rotation ticks, each row followed by its count of ticks:
The counts run from 0 to 401.
[-20  -6  23 -12 -10   8   5  -7  -6  18  -5  14  -6  -9  -8   7  -5   4
   1  -7 -16  10  -7  -4  14  27   1  -1  -2  -7  11   9  -9   3  -2  -7
   0  22 -21  19 -12  -5  -5  10  -2  23   1  -5  -3   5 -20 -21  -1   3
 -12 -13  -5   5]
165
[ 11  14   1   2  -3   6  -4  -1   3   3  17  -1   8  -6 -30  -5  22  16
   7  -5  22  17 -11  -9   9  17  25 -18 -11 -13  14   9   2  12   3 -21
  12  -6 -11  -7  -3   4  -9 -14  -3   9  19  -8   3  -8  13 -10  -5 -13
  -4  -6   6  -1]
134
[  7  17   3  -1   3   0 -25   6  -7 -11  11 -13   4   1 -30  -1 -21 -14
   3   7  -3   6  -4 -11  11   9   0  -1   1  -9   6   4  10 -21  -7   4
  -9 -17  19 -14  28   0 -14   6 -16  -8   3  -3  -3   6 -15   4  -1  -3
   5  -6 -34  -7]
304
[ 10 -14   4   6   5   7   8   2   2 -21  -2  15  10 -11  15  -6  -5   4
  15 -10  -2   2  -8  -8  -8  19 -14   2  -3 -30 -11  -4  -7   0 -11  10
   4 -10  22   0 -20   6  20   6  -7   1   6  28 -11  26 -17  13 -11   8
  -3 -11  -3 -11]
189
[  8  16  -2 -21 -19   9  12  -2   7  -8   4  -8   2  -3  12 -15 -10   0
   2   5  -4 -10  24 -15  -4   6  12   4  -8  24   0  -4   3 -17  26 -12
 -15  -9   3  -7  -7  -7   4   4 -11 -18  -6  24   8 -23   2   2 -12  -9
  12  -8   9  10]
347
[-14  16   6  -7 -10   1 -11  13  -1 -17  16  -3  -2  -3 -13   1 -17 -17
  -3   0 -12   1   0  -2  -7   5   4  11  -6  -1   4 -11  -6 -22  -4  -8
 -15 -12  29 -27   5  -3 -16  16  -7   4  -6  20 -14  -3 -21   4  -5   6
   9 -17 -22  -3]
302
[ 12  -9  11   7 -21  11   3   5 -11   1   7   5   0  -4   9  -1  -3 -15
  12  13  16   5   1  13  -5   2  21  -4   3   8  -7 -13  -6   7   5  -4
  -3   3  -6 -17 -32   0  15   5  16   2 -11  16 -19   5   0  22 -12  -9
  26 -19  17   1]
242
[-13  -6   5  -1  -9 -18   0   4   1  17  -2  -1 -10 -17   8  -1 -30   2
 -13  -1  -7  16 -21 -15 -11  12   7  -1 -27   2   9  -3  19  -7   4   4
  -6  -2 -15  14  -4 -14  13  11 -23  10  -3   3   7   7  -6 -14   7  -8
  -8   6   3  -2]
53
[-14  21  19 -27 -35   7  12  -8   8  -1   1  12  -9   5  -7   4  -6   6
  -2  10 -14  -2   1  -3  14   9   0 -28  -9   9  14   0  20  13   4   0
  -6  13 -18   5 -11 -12   6  15   6  -6   1   6 -13   3  -9 -10   0   2
  -3  -4  -6  -1]
386
[ 25 -17  11   2   8  15   8  -1 -11  -4 -19   0  20   4  14   1  -4  -4
  10  13  10 -16   5  20   2   1  10  -6   4   4 -10 -16  -9  14  18   8
  -1  -7  -3  -6 -12 -10  14  -9   0  -5  -7  11   4   8  -4  30 -10  -6
  13  -4   2  10]
234
[ 13   9  -7 -14 -14   9   1 -11   2  -1   9 -19  11  -6 -11  -8  -4   0
   3   7  15   4  27 -18  14   6  17  -7  -4  13  17   3  10 -16  18 -13
 -20 -21  -3  -3   1  -6  -6  -3 -10 -19  10   4  15 -14   9 -10 -10 -13
   5   4   2  10]
349
[  1  24 -17  -4   5 -12   7   2   0  -3  11 -18 -15 -10 -27   8  -8  -1
   3   5  14   4   5 -11  -6   3   0   3 -19  -7   4   2   3   7   5 -35
  14   0 -11 -25   8  13 -12   6  -9   5   1   7   7   8  25 -13   1 -10
   5  -5   5  19]
362
[ 25   4   0   0  11  17   4   7  -3   0  10   1   3 -11 -13 -11  25  15
   6   6   7  10 -20  -5 -12  21  16  -9 -15 -19 -13   4   1  13   3  -5
  19  -1  -8  -1 -14   4   8  -1   1  18  16   1  11   3  11   5  -4 -14
  -9  -8  10 -10]
136
[ 15 -10 -10  12  23  14   1 -20   1  -1 -14   6  14  13   5   1  20  15
   9  -9   6   4   5  -5 -13  24 -11   7  11 -38   7   4 -11   0  -2   7
  -4  -7  17   5  -6   1  11  -8  16   5   9  14  -9  13  -7  12   0   1
 -14   0  -1   6]
181
[  6   5  -9 -13   0 -31   7  -9  -3  20 -11 -14 -16   5  12   4 -19   1
 -12   8   0  -3 -18 -14 -12   9  -5  -6  -8   4   4   6  27  -2  10  20
  13  10  -1   1  14 -12  15  -2  -7   2  -1   9  17   2  -4   4  -4 -15
 -12  -1  12  10]
58
[ 19 -27  10  21  -7  15  -7  -6 -17   9  -8  -7  16  -7  -7  -1  -2  -1
  14  14  28   5   5   8  17   3  20 -15  13  -8   7 -10  -7   8   8  -2
 -14  -5 -10  -4  -8  -4   2  -8   6  -5   5  -8  -1   4  -2  14  -7 -17
  15   5  -1   5]
239
[  6  25  -2   3  -6  -8   0 -20   7 -14   3  -9   1   5 -15   0  -2  -6
  -7   8  11   6   3   1   2 -11  -4  -6 -10 -13  14  11  29  24 -13  13
  10  18  -2 -12   9  13  21   5   5  -8   7   8  -4  25  13   5  -1 -13
  -5  21  10  -2]
103
[ -6 -11   2  -2  22   5   2 -18  -1  23 -11   8  -2  10  -6  13  17  16
   5  -8  -1   9   4  -8  -3  28  -1   5  16 -22  20   8 -23   1   6 -11
   3  15  -9  20   5  -2 -10   0   8  16   2   3   5   0 -14  -9   3  -2
  -9  -3  -8  13]
173
[ 13  10   8  -2  17  -9  -6 -19 -23 -15   4  -8  13  17   0   8   6 -16
  -9 -14  -8 -27 -19  10   7  -3  -8  -5  -8   1  -8  13   4  13  -8  13
  20 -10  -3  -4  -5  -3   5  -7  -2   7 -15  16  -6  17   1  19  -1  14
  17   0   2  11]
221
[ -7   9  -3  -1  12  -8  13 -12   7 -23   9  -1   3  -9 -19  10   9  -8
 -11   9 -15  -4   8  24  -8   1  -8  -4  -8 -18  22   7   8  36  -5  -3
   6  21  -6 -11  11   9  -8   3  -5   6   3  17   1   9  10  -9  -4  -4
  10  15  -3   2]
108
[  3 -13   6   3   4   8 -10   1  -4   9 -20  -1  20   0   1  18  -9  -1
  -2  12  -6   2   9  36  -5  -1  23   0  -1   5  19 -28  -7  12   9   4
  -8  -6   6  -3   6 -15 -21  -9  -9  -3  -4 -10  12 -11  -8  17  -3 -16
   0  11 -24  11]
10
[  4 -11   7   0   4  -5  10 -10  10  -2   7 -10  -6  -4   6  14  -2 -16
   8 -29   7   5  27  -2  11  -8   2  29  17   7   6   3  -9  -2  -1  -3
   1  11  -4   0  -8  21 -18  -5  -5  10 -13  -1   8   5 -11   1 -22 -12
  16 -10  -7  15]
205
[ -6   9   5  -6 -20 -27   0   4  -2  16  -7   1 -18  11  17  19 -18  -7
  -3  -5  -1   2 -30  -5 -19  10  18 -24  -6  10   2 -14   8   3  10  16
  14  -3   7   1   2 -15   5  -5   2   9 -13  -7  -4  -1 -17  15  -6  -8
   0 -13   1  13]
281
[  4  29  10 -11 -25   8   7   0   8  -8  20   5  -2   5 -11  -1  12   9
   4  -7   7  14   0 -12  -3  14  27  -2 -18   6   3   8   2  10   8 -18
  12  -1  -2  -4 -23  -5  -4  -7   1   8   8   9  -9 -15   5  -5 -13  -6
   8 -18  23   0]
132
[ -2  21   4 -15   5 -11   3  -8  -1 -24   6   1   3   4  -9   0   6  -9
  -8  13 -14 -19  -7   6   0  -8 -14 -17 -11  -8   3  18  22  27  -8  14
  13  19   0   0  14   4  18   2  -4  -6   1  12  -1   6  12   5  -1  -8
   4  16   6  -7]
110
[  6  -7  -6   4  21   2 -23  13 -14  15  11  -3  -6   2 -15 -15  11  -1
   8  21  -4  -6 -14 -10 -14   1   5   2   3 -17   1  -1   4  -9   7   4
 -13  -8  12   1  25   3   8   8   3  14  -3  -1  11 -17   6  15  11 -28
  -1   5 -15 -13]
31
[-15  10  -2   0 -15  -9  -4   4   8  10  -2   1 -21  21  17   6  -3  -7
  -9  -5   6  -5  -6 -14 -21   6  15 -11   9   4   6 -22   5 -11   7  10
   5   1  25 -12   6 -13  -3   2  12  11 -16   6  -4 -12 -15  19   1 -11
   2  -5   5  13]
288
[  8  16  -7 -21   5  11  11   0   0 -18   5  -9  -2  -8   1 -17   1   4
  -9  13 -11 -13  -6  -9 -13  15  -8 -13  -8  -9  -8  -7  11 -15   7   1
  -5  -8  12 -15 -14  -3   4  21   1 -13   1  33   9  19 -11   7  -3   6
   1  -6 -14  -5]
78
[  5  19  13 -35  -3   7  13 -13   4 -23  -4   9   7  10   7  -7   9   1
   4  12 -19 -24   7   3   5  -4  -8 -17  -7  14   1   9  13  26  16  21
   8   9   0   7   7   0  16  -4  -2 -12 -10  10   6 -13   1  10  -9 -11
   0   9   4  -2]
117
[-22   8 -10   1  13  -1  10  16  11  -4   3  -4 -20 -14   0  -7  -7  11
   2   3  -8  -8   8  -7 -19   3  -3   8 -25  -6   3 -15  -7   9   6 -32
  10   4 -12  -7   2   6   6  15  -6  20 -17   5   6   6  20  -9  11 -10
   3  16   7   9]
367
[ 15  19  11 -38  -4   2  16  -3   2   5   3   7 -10   6  -5   4   9  11
   4  18 -17   1 -11   2 -14  14   1 -18  -1  -5  -4   1   6  21  16   8
  16  22 -10   4  -5   2   5  14  15  -8   3  15  -2  -3 -14   3 -11  -8
  -5 -16 -13  -3]
391
[  4   1   3   0  -1  16 -12  13  -2 -13  12  -4   2  -6  -3 -18  -3  -5
  -4   2 -10  -1  -9  -2 -23   6   5   2  -7 -16  -3 -20   7 -24  -9  11
 -15 -11  22 -17  -4  -2   6  26   4   2  -4  17  -4  13 -20  15   8  -4
   2  -4 -26 -21]
300
[ -6  23 -13  -7   2  -6  10   5   6   1  15 -14 -19 -17 -13   3  -7   2
  -4   4   2  12   3  -9 -11   3   6   6 -23  -5  -2  -7  -4   5  10 -36
  13   1 -12 -18  -4   7  -7  11  -9   7  -4  12   0   7  18 -15  -4  -8
  13  -5  11  15]
361
[-10 -18   3  -3   5   7 -10  18 -13   4  14   1 -19  -8   7 -12   7 -12
  18  -4 -10 -15 -10  -4 -21  -1  -8   4 -16  -9 -10 -13 -13   2   0  -2
  -9  -2 -11   6   0  13  18  13  12  20 -21 -12 -13  -6  12  12   9 -15
  20  -1  -2  -3]
255
[  1  13  -7   6  12   5  -9   6  -3  -8   8  -4  -2  -3 -26  -2  14  15
  15   4  23   0 -11 -14  10  14   3 -10 -11 -21  -1  12  -4  16   2 -19
  24  -6   0  -9  24  13  -5 -18 -12  21  10 -14   7  -9  12  -6   4 -21
  -9   0  14  -2]
141
[ 24  16  -2  -1   9 -14 -13 -11   6  16  -9 -14   4  14  -6   6 -31  -7
  -3   6  12  20   5  -4  -5 -10   7  27  -3  13   8  12  14  -2   8  24
   5   6   5   0  17  -4   7  -5  -5  -4  -3   4  12   9  -1  16  -9 -16
  -8  11  -8   6]
318
[-22 -10  20  -4 -16  30   3  -7   1  -1  -4   9   2 -22   8  -6  -9   4
   4  -5  -9   1   6   6  17  21  -8  10  -9  -3  10 -11   1   4  -8  -8
  -9  15 -15  -4 -21  -2   5  12 -12  27  -1  -7 -10   5 -16 -11   2  -4
 -23  -4   1 -10]
158
[ 20   6   2   2   8  11   1   1  -2   2  12  -4   7 -10 -21  -9  28  19
   7   7  16  13 -16  -4  -3  18  20 -17 -10 -25   1  10   4  17  -1 -13
  13  -5 -14   0  -4   4  -2  -9  -4  11  23  -4  13  -2  12  -6  -6 -17
  -4  -3   6  -8]
135
[  9  15  14 -22 -13  14   2 -22 -17   3  -6   3  -2  -1   0   3  -9  -4
  -1   5  -6   2 -17   2  23  15 -20  -3   4  -2  -6  16  16  10  -8  19
  14  15 -14 -12  -1   1   9  -1  -3  16   4  -3  -5  11 -23   0  -4  -1
 -29 -21   0  -4]
162
[-23  11  16 -19 -25   9  10  -6  10   4   2  11  -4  -1 -13   5  -1  10
  -4  11 -12   7   4   0  14  11  10 -29  -5   1  20  -3  11  16   1 -11
  -6  14 -19   9  -5 -11  -2  15   3  -7   6  -4 -10   3  -9 -21  -2  -3
  -1   2 -13  -1]
387
[ 15 -13  14   3   7  -6   4  -2  -2   4  -4  -3  -6  -8   8  -6  -5  -9
  20 -21  14  -9   3 -21  22  -4   0  -3  11  -6  -6   8   7  -2  -3  28
   9   5   1  18   4  20  10  -5  -9  -3  -2 -15  19  15 -10  10 -22 -21
  -1   3 -12  -3]
201
[  8  -4 -13   5  18 -22  -1 -16  -9  -6   5  -9  11  -5   0   0  -1 -14
 -22  21 -14  -2  -6  20 -20   8  -3   1  -4 -17  19  12  20   5  -3   9
 -10   7   7 -11   6  -3   8   1  -7  -4   2  37  12   1   6   6   4  -4
  11  13  10   0]
331
[  8  18  -7 -18 -13  15   7 -16   3  -9 -17  -5   6  10   6  10 -10   3
  -2  16  -2 -19  15  10   7   0 -32  -5  -3  -2   8  -8  23  21   6   8
   4   5  -1 -28  10   6  12   3   3  -5   2   1  -1   6   7   5   4 -12
 -25  14  -4   7]
377
[ -2  -2   0  -8  -4  15 -14  11   6  -1   2  -2   9  -5  13 -13 -22   0
   5   0 -18   1   9  -2 -19   2  -5  33 -24   5  -1 -12  -4 -13  10  -2
 -28 -15   8  -2   0  -6  18  14  -7  13 -12  10  -3 -13   5   9  10 -10
  -9   1 -10 -10]
40
[  7   3   2  -6   5  -5 -12  17  -6  11  18   5 -13   4  -5 -10   7 -12
  -2  27 -12   1 -20   8 -25   9  18  -2  -1  -7  -9  -2   7  -4   7   7
   3   8  14 -12   1  -2   9  14  16  12 -10  24  -2 -14  -2  28   2 -20
  11 -16  -3  -9]
26
[-11  13  -8  -6   3  -3 -19  11   2  -3  12  -2  -2  15 -12  -3 -13  -8
   9   4  -7  -2  13 -12  -6   4  -3  21  -7   3   5   4  -6 -15  14 -16
 -13 -14  22 -12  31   1  -5  -1  -5  12 -15   8  -8 -31   8   4   3 -15
   1  -7  -6   2]
35
[ -6   0  -2   1  -8  27   5  -4   7 -14  -5   8   7 -14   3   7 -12   4
   8  -1   1  -6  23  18  17   7 -23  24   2  -9   7  -4  -6  12  -3 -13
  -2   9   4 -26   5  11 -11  -9 -12  27   1  -5  -6 -15  -7  -7  -2  -7
 -23 -10   5   6]
153
